Gugu: [128 127  91 122 122 114 135 155 133 132 132 122 140 138 153 112 141 147
 122 144]
Bomi: [145 133 100 151 129 140  87 117 124 189 161 133  78 149 119  91  97 120
 152 133]
Vekal: [134 153 105 141 120 142 117 138 131 137 106  94  84 209 112  84 138 115
 151 107]
Buzoz: [141 140 228 126 145 141 124 122 230  66 153 122 176 152 119 105 147 125
 109 152]
sufiz: [114 115 216 108 109 100 148 139 161 110 177 143 190  69 168 194 130 130
  98 143]
lozo: [151 129 140  88 117 124 189 161 133  78 149 158 122 178 135 104  87 125
 111 104]
nam: [130 126 144 149 124 134 153  86 153 192 172 158 122 178 135 104  87 125
 137 146]
find: [ 69 168] -> sufiz
find: [130 126 144 149 124 134 153  86 153 192 172 158 122 178 135 104  87 125
 137 146] -> nam
find: [151 129 140  87 117 124 189 161 133  78 149] -> Bomi

sufiz: [143 120 169 198]
Fara: [42 91 82 73]
mufa: [169 198 120 142]
debo: [111 135  95 102]
Buzoz: [217 122  61  97]
Bomi: [ 74  78 112 114]
koro: [111 114  74  78]
nam: [224   1 151 238]
order: [114 112  78  74] -> Bomi
chg Fara: [42 92 82 73] -> 2, [91]
chg sufiz: [143 120 169 197] -> 4, [198]
order: [198 143 120 169] -> sufiz
find: [ 78 112 114] -> Bomi
chg debo: [111 134  95 102] -> 2, [135]
find: [42 91] -> Fara

lozo: [155 109  96 131 124 148 145 116 159 116 149 113 123 144 205 123 160 126
 128 149 165 123 132 107 101 125]
mufa: [ 96 116 131 126 145 144 109 132 123 205 165 107 125 149 159 123 149 116
 101 155 149 160 113 123 124 128]
Buzoz: [107 143 191  68 133 126 197 127   5 149 165 138  89 133 137 205 158 125
 154 111 110 147 131 142 120  98]
find: [149 165 138  89 133] -> Buzoz
order: [101 125 155 109  96 131 124 148 145 116 159 116 149 113 123 144 205 123
 160 126 128 149 165 123 132 107] -> lozo
order: [101 123 116 149 131 107 126 160 128 125 159 113 155 132 123 144 205 116
 145 165 109 149 123 149  96 124] -> mufa
find: [158 125 154 111] -> Buzoz

nam: [ 81 114  96 136 103 128 161 177 133 178 113  94 125 216 207 138]
Fara: [172 149 103 158 196  94 178 161 113 177 128 125 133 190 125 105]
lozo: [ 81 114  96 136 111 128 111 177 133 178 113  94 125 216 207 138]
order: [125 161 149 103 158 113 177 196 172 178 128  94 133 125 105 190] -> Fara
order: [133  94 111 125 207 216  96 136 177 111 113 178 114  81 138 128] -> lozo
find: [128 161 177 133 178 113  94 125] -> nam
chg nam: [ 81 114  96 137 103 128 161 177 133 178 113  94 125 216 207 138] -> 4, [136]
chg lozo: [ 81 114  96 136 111 128 111 177 133 178 112  94 125 216 207 138] -> 11, [113]
chg lozo: [ 81 114  95 136 111 128 111 177 133 178 113  94 125 216 207 138] -> 3, [96]

Gugu: [123 130 136 228  48 119  89 124 121 130 109  78 125  67 105 143 150 131
 145  74 134 220]
berop: [131 120 116  45 167 129 168 133 127 118 151 159 109 188 115  92 114  74
 142 141 176  30]
nam: [134 140 137 104 141 128 171 121  91 115 174 127 140 122  80 123 124 142
 141 172 131  57]
debo: [128 136 137 102 152 126 168 128  90 123 174  90 140 145  99 143 150 148
 145 121 134  51]
mufa: [132 118 131 228  26 149 171 131 116 120 169 106 113 121 126 123 147 110
  88 166 129 187]
Vekal: [130 110 127  71 108 149 171 135 134 135 131 166 127 197 168 135 120 117
 115 178 117  84]
Buzoz: [122 128 127  15 221 118 120 126 125 135 117 149 135 166 148 127 117 147
 136  72 126  28]
sufiz: [125 109 113 156 107 148 138 135 149 134 111 166 106 159 168 113 111 106
  64 137 115 149]
Bomi: [126 139 118  25 221 113 113 118 128 117 127 141 123 121  83 120  75 148
 106 107 121  43]
lozo: [130 121 123  13 182 128 171 135 120 123 147 157 121 197 124 141  74 142
  92 176 114  22]
Fara: [134 140 124 213  42 130  98 118 148 122 122 150 133  62 114  99 141 106
 142 155 129 220]
koro: [126 126 113 173 124 129  86 123 149 134 101 166 114  85 155  99 122 105
 106 110 122 220]
order: [ 71  84 108 110 115 117 117 120 127 127 130 131 134 135 135 135 149 166
 168 171 178 197] -> Vekal
find: [141  74 142  92 176 114] -> lozo
order: [122 105 110 134  86 123 166 122 126 124 173 126  85 220 155 101  99 149
 129 106 114 113] -> koro
chg Buzoz: [122 128 127  15 221 118 120 126 125 135 117 149 134 166 148 127 117 147
 136  72 126  28] -> 13, [135]
chg mufa: [132 118 131 228  26 149 171 132 116 120 169 106 113 121 126 123 147 110
  88 166 129 187] -> 8, [131]
chg lozo: [130 121 123  13 182 128 171 135 120 123 147 157 121 197 124 141  75 142
  92 176 114  22] -> 17, [74]

Bomi: [140 134 134 152 137 144  92  65 129 116 152 118 113 132 101  81 131 142
 205 207 106 146 166 129  19 129 123 140 134 134 223 131 134 129 125 125
 115]
Fara: [128 129 126 126 128 128 127 126 130 129 128 172 107 200  82 124 143 161
 146 125 113 244 134  34 120 127 122 131 127 134  95 132 127 121 130 129
 116]
lozo: [165 129  19 129 129 131 125 127 128 127 129 127 127 127 128 129 126 126
 128 128 129 126 130 129 128 128 127 128 124 126 132 127 128 126 128 129
 130]
koro: [118 128 138 118 128 121 122 122 128 125 121 132 124 136 126 137 118 134
 123 124 133 124 130 125 141 129 127 126 127 128 136 124 130 118 124 125
 132]
chg Fara: [128 129 126 126 128 128 127 126 130 129 128 172 107 200  82 124 143 161
 146 125 113 243 134  34 120 127 122 131 127 134  95 132 127 121 130 129
 116] -> 22, [244]
find: [128 129 126 126 128 128 129 126 130 129 128] -> lozo
find: [166 129  19 129] -> Bomi
chg koro: [118 128 138 118 128 121 122 122 128 125 121 132 124 136 126 137 118 134
 123 124 132 124 130 125 141 129 127 126 127 128 136 124 130 118 124 125
 132] -> 21, [133]

lozo: [130 143 107 131]
debo: [161 133 129 112]
nam: [ 87 112 133 129]
Buzoz: [ 60  47 101  87]
berop: [134  47  95 133]
Gugu: [102 109  21 123]
succ: [130] -> [143]
order: [129 133 112  87] -> nam
succ: [60] -> [47]
chg nam: [ 86 112 133 129] -> 1, [87]
find: [112 133 129] -> nam

